[[ 136  -87   95   11   10 -130 -476]
 [  38 -202  305  384  220  258  228]
 [-646   76 -229  150 -190   17  383]
 [ -45  348  236  126  171   63   29]
 [ 148  184 -110   90 -373   22  276]
 [  16  192  391  268   33   49 -109]
 [ 307 -376 -115 -165 -464  108 -146]]: -476

[[ 382  273  320  263  120   57 -485 -129  412  284 -444  168  373]
 [ 314   71 -163 -178  298  237  -46  -10 -131  -37   -8 -122  419]
 [ -53  494  371  135 -161   32 -166 -204  -27  252 -163   55 -220]
 [ 146   -9  281  135  371  141 -299  353  575  251  -50  457 -106]
 [ 104 -511 -176 -198  -66  -79  445    7 -108 -112   34  -66  188]]: 373

[[ -69  -15  -37   15  -32  158  330   18]
 [-329  -29   11   18 -340  -33  -92  -78]
 [-342   -1   39   16   67   49 -137  -49]
 [-178   -8  -38   18  -69  131   21  -32]
 [-237    1  -11   10   45 -255   31   10]
 [  87    8  -91    0  -48    3   -9   71]
 [-104    2 -477   10    2  118   95   48]
 [  26    0   10   13  -15  253   -3   12]
 [ 339    1   32  -19   30  -68   20  -36]
 [-283   -6   54   23 -105   -3   -3   90]
 [  53   11 -533  -10   58 -243  -78  -61]
 [-201   -4   46   11    8  -74   -6   32]]: 18

[[-255   65   -5  144  134 -143  279  395   58  382]
 [-245 -269  -22  -93  -39 -271  196 -164   41   18]
 [-208 -326  228  153  252   39  -89   37 -579   16]
 [ -66  127  254   98 -198  126   87   -5 -124  -52]
 [ 397  -79  226   70  279 -334 -399 -264  189  347]
 [  39  124 -295 -125  105 -431 -133  259   20 -313]
 [  79 -145  -84  124 -294  266  -66   82  255   51]]: 382

[[ -24 -241   71 -140  -18  -51  -75]
 [  -9   11    0   34    4   61   69]
 [ -16 -241   50  -78   13  -37  -44]
 [  17 -567  100 -261  -34 -107 -167]
 [  20 -121    8  -24   33  -17  -24]
 [   1 -252   38 -144   11  -60 -110]
 [   6 -286   51 -172   32 -134  -78]
 [  11  657 -172  238    3  134  101]
 [  -9 -278   54 -122   -9  -55  -26]
 [  -7   -6   11   66    6   25   13]
 [ -63  560 -100  268  -42  105  138]
 [  14 -250   65 -168   13  -97  -98]]: -75

[[-141 -171   94    9  -82  -18   28 -229   49   -9  215]
 [ -30   -9   -5   19  -27   -1   -3   54  -24    9  -93]
 [-116 -216   81  155 -282  -89   41  214 -107  -57 -233]
 [ -79 -131   27  100 -201  -60   16  158  -94  -32  423]
 [-139 -249   94  159 -312 -103   64  226 -136  -67   39]
 [   8   -2   -3   19  -27  -17  -14   54  -17    4  129]
 [-265 -305  116   -6 -165  -27   31 -314   41  -57 -311]
 [-174 -397  151  212 -430 -117  104  274 -165 -178   56]
 [-439 -497  167  -33 -286  -51  -26 -416   -3 -130 -311]
 [  -5  -28    3  -14    6   -8    5  -49   16  -10 -259]
 [ -39  -53   18   51 -112  -41    2  120  -62    4 -122]
 [-317 -370  150   -2 -209  -42    9 -354   28  -92   30]]: 215

[[-279   69 -277  291  140 -167 -349  359 -298 -173 -327   -1  669 -109
   383]
 [ 481 -571 -192  -74  296  -28  -53  -58  256 -108  204  140   40  505
   -39]
 [ 481  222 -454  -62   64  -43 -227  -29   92 -159   -2 -177  229  -23
  -352]
 [ 281 -250  -57  -76  253  159 -167  -52   89  186  196 -507   26 -567
   287]
 [-135  146  -16 -367 -304  220 -359 -398  249  313  163  196  479  362
  -180]
 [ 175  304 -116  153  124  -58  184  367   41  -98  -56  253 -347  -55
  -518]
 [ 317 -143  450  312  177  164 -252  331  286  104  230  115 -536 -317
   -97]]: 383

[[ 205   59  200  -70 -226  131 -128 -401 -168 -332   65]
 [  95  180 -232  -86   96  163   60  -41   50  -74  126]
 [  -3   76   30 -253 -230  167   41  293  505   12 -100]
 [ -64 -147 -125  189  242 -169   61  155  150   -4    7]
 [-354  134 -348 -106 -282  170 -139  204 -478   92 -192]
 [ -26   67  219 -333   64  297   54 -202   51  181  299]]: 65
---
array([[-638, -144, -628,  138, -680],
       [-368,  161, -453,  150, -378]]) => -453

array([[-168, -385,  495, -528,  -77],
       [ -29, -233,  256, -204, -124],
       [ 209,   83,   21,   79,  -28]]) => 21

[-428,  392,  503, -337,  -17] => 503

array([[-281,  325, -383,  350, -433],
       [-177,  515, -393,  510, -435],
       [ 236,   82, -110,   26,   71]]) => -110

array([[-330,  175, -194, -537,  -42],
       [-202,   19, -176, -188, -504]]) => -176

[ -79,  126,  -73, -582,  -89] => -73

[ 317, -534, -112, -145,  216] => -112

array([[ 596,  127,   98, -203, -196],
       [  68,  -21,   23,  -38,   -9],
       [  26, -289, -174,    3, -253]]) => -174

[  32, -235, -685,   41, -203] => -685
---
[2359 2424 5091 3296 8068 7090 6991]
6991

[[8 7 4 2 4 9 8]
 [5 5 5 5 5 5 5]
 [6 6 5 4 4 6 6]]
6

[21 90 39 42 59 94 68]
68

[837 801 129 499 227 738 680]
680

[[8189 3343 6431 2928 2248 3978 3625]
 [4203 2442 3786 1598 6001 5396 1867]
 [4962 3808 5010 4568 4417 4407 4189]]
4189

[-576  -52 -744 -259 -254  506  -18]
-18
---
-137,234,638,2 | 2

-318,-409,276,570,112,-148,142 | -318

427,-500,456,-342,-5,263 | -342

132,-91,173,-299,-132,-532,-466 | -466

518,-360,-593,-649,-457 | -593

-211,63,39,521,306,-29 | -29

-31,-600,-411,-505 | -505

61,112,375,-533
401,65,-150,201
| -150

124,-361,-150,351,-81,-97
227,-587,-227,459,-63,-125
| -361
---
[-269,  681, -435,   55,  106, -416, -401] -> 55, 681

[ 327,  252,  590,  425, -357] -> 590, 590

array([[-253, -270,  286, -241, -388],
       [ -95,   11, -460,  168,    7],
       [ 205, -625,  189, -687,  326]]) -> -460, 326

[ 354, -339,  123, -187,   -9, -184,  520] -> -187, 520

[ 209, -502,  342,  376,  429] -> 342, 429

[ -91, -493,  287,   53, -298,   46, -261] -> 53, 287

[-182,  -30,  626,  356, -419,  124,  232] -> 356, 626

array([[-597,  241,  214, -655,  400],
       [-492,  186,  108, -684,  492],
       [-619,  267,  254, -610,  345]]) -> 108, 492

[-288,  171, -518,  260,  470] -> -518, 470
---
[14 22 47 68 77 30 54]	22

[[46 46 49 39 23 69]
 [42 94 78 43 76 51]]	46

[[8852 2242 4463 4077]
 [7215 1101 6480 3365]]	2242

[[ 59  31 202  42  95 112 163]
 [122  48  90  91  82  67 110]]	31

[4 8 2 7]	8

[9 3 8 6 1]	3

[812 535 489 747  97]	535
---
[-532, -171, -115, -28, -255] Out: -171

[[-124, 90, 76, 73],
 [67, 55, -46, -2],
 [-10, -280, 46, -595]] Out: 90

[[-18, -488, -60, -467],
 [-109, -190, -134, -343],
 [-182, 210, 440, 256]] Out: -488

[183, 644, -172, 10, 271, -276, 19] Out: 644

[73, 218, 29, 581, 182] Out: 218

[[88, 67, 329, 644, -37, 63],
 [-267, -341, 270, 32, 57, 64]] Out: 67

[84, -389, -534, 3, 237, -327] Out: -389

[466, -202, 495, 435, -340, 289, -78] Out: -202
---
Input:
array([[5, 2, 6, 6, 1, 3],
       [9, 7, 0, 8, 3, 2]])
Output: 8

Input: array([  4,  49,  10,  14, -13, -34,  21])
Output: -13

Input: array([519, 376,   1, 607, 853, 416, 867])
Output: 853

Input: array([9418, 3124, 4985, 4491, 5682])
Output: 4985

Input:
array([[77,  8, 10, 63],
       [ 7, 26,  3, 70]])
Output: 26

Input: array([11, 22, 83, 85, 78, 40])
Output: 85

Input: array([5, 9, 1, 8, 8, 6])
Output: 8

Input:
array([[6, 4, 7, 3, 4, 7, 5],
       [2, 4, 5, 3, 8, 3, 8],
       [4, 4, 5, 8, 4, 3, 8]])
Output: 4

Input:
array([[26,  7, 32, 27, 64, 91],
       [39, 15, 33, 34, 54, 67],
       [65, 45, 41, 67, 27, 55]])
Output: 67

Input:
array([[-644, -175, -256,  -25,  381],
       [-364, -247, -174, -236,  982],
       [ 466, -189,   99, -665,  777]])
Output: 99
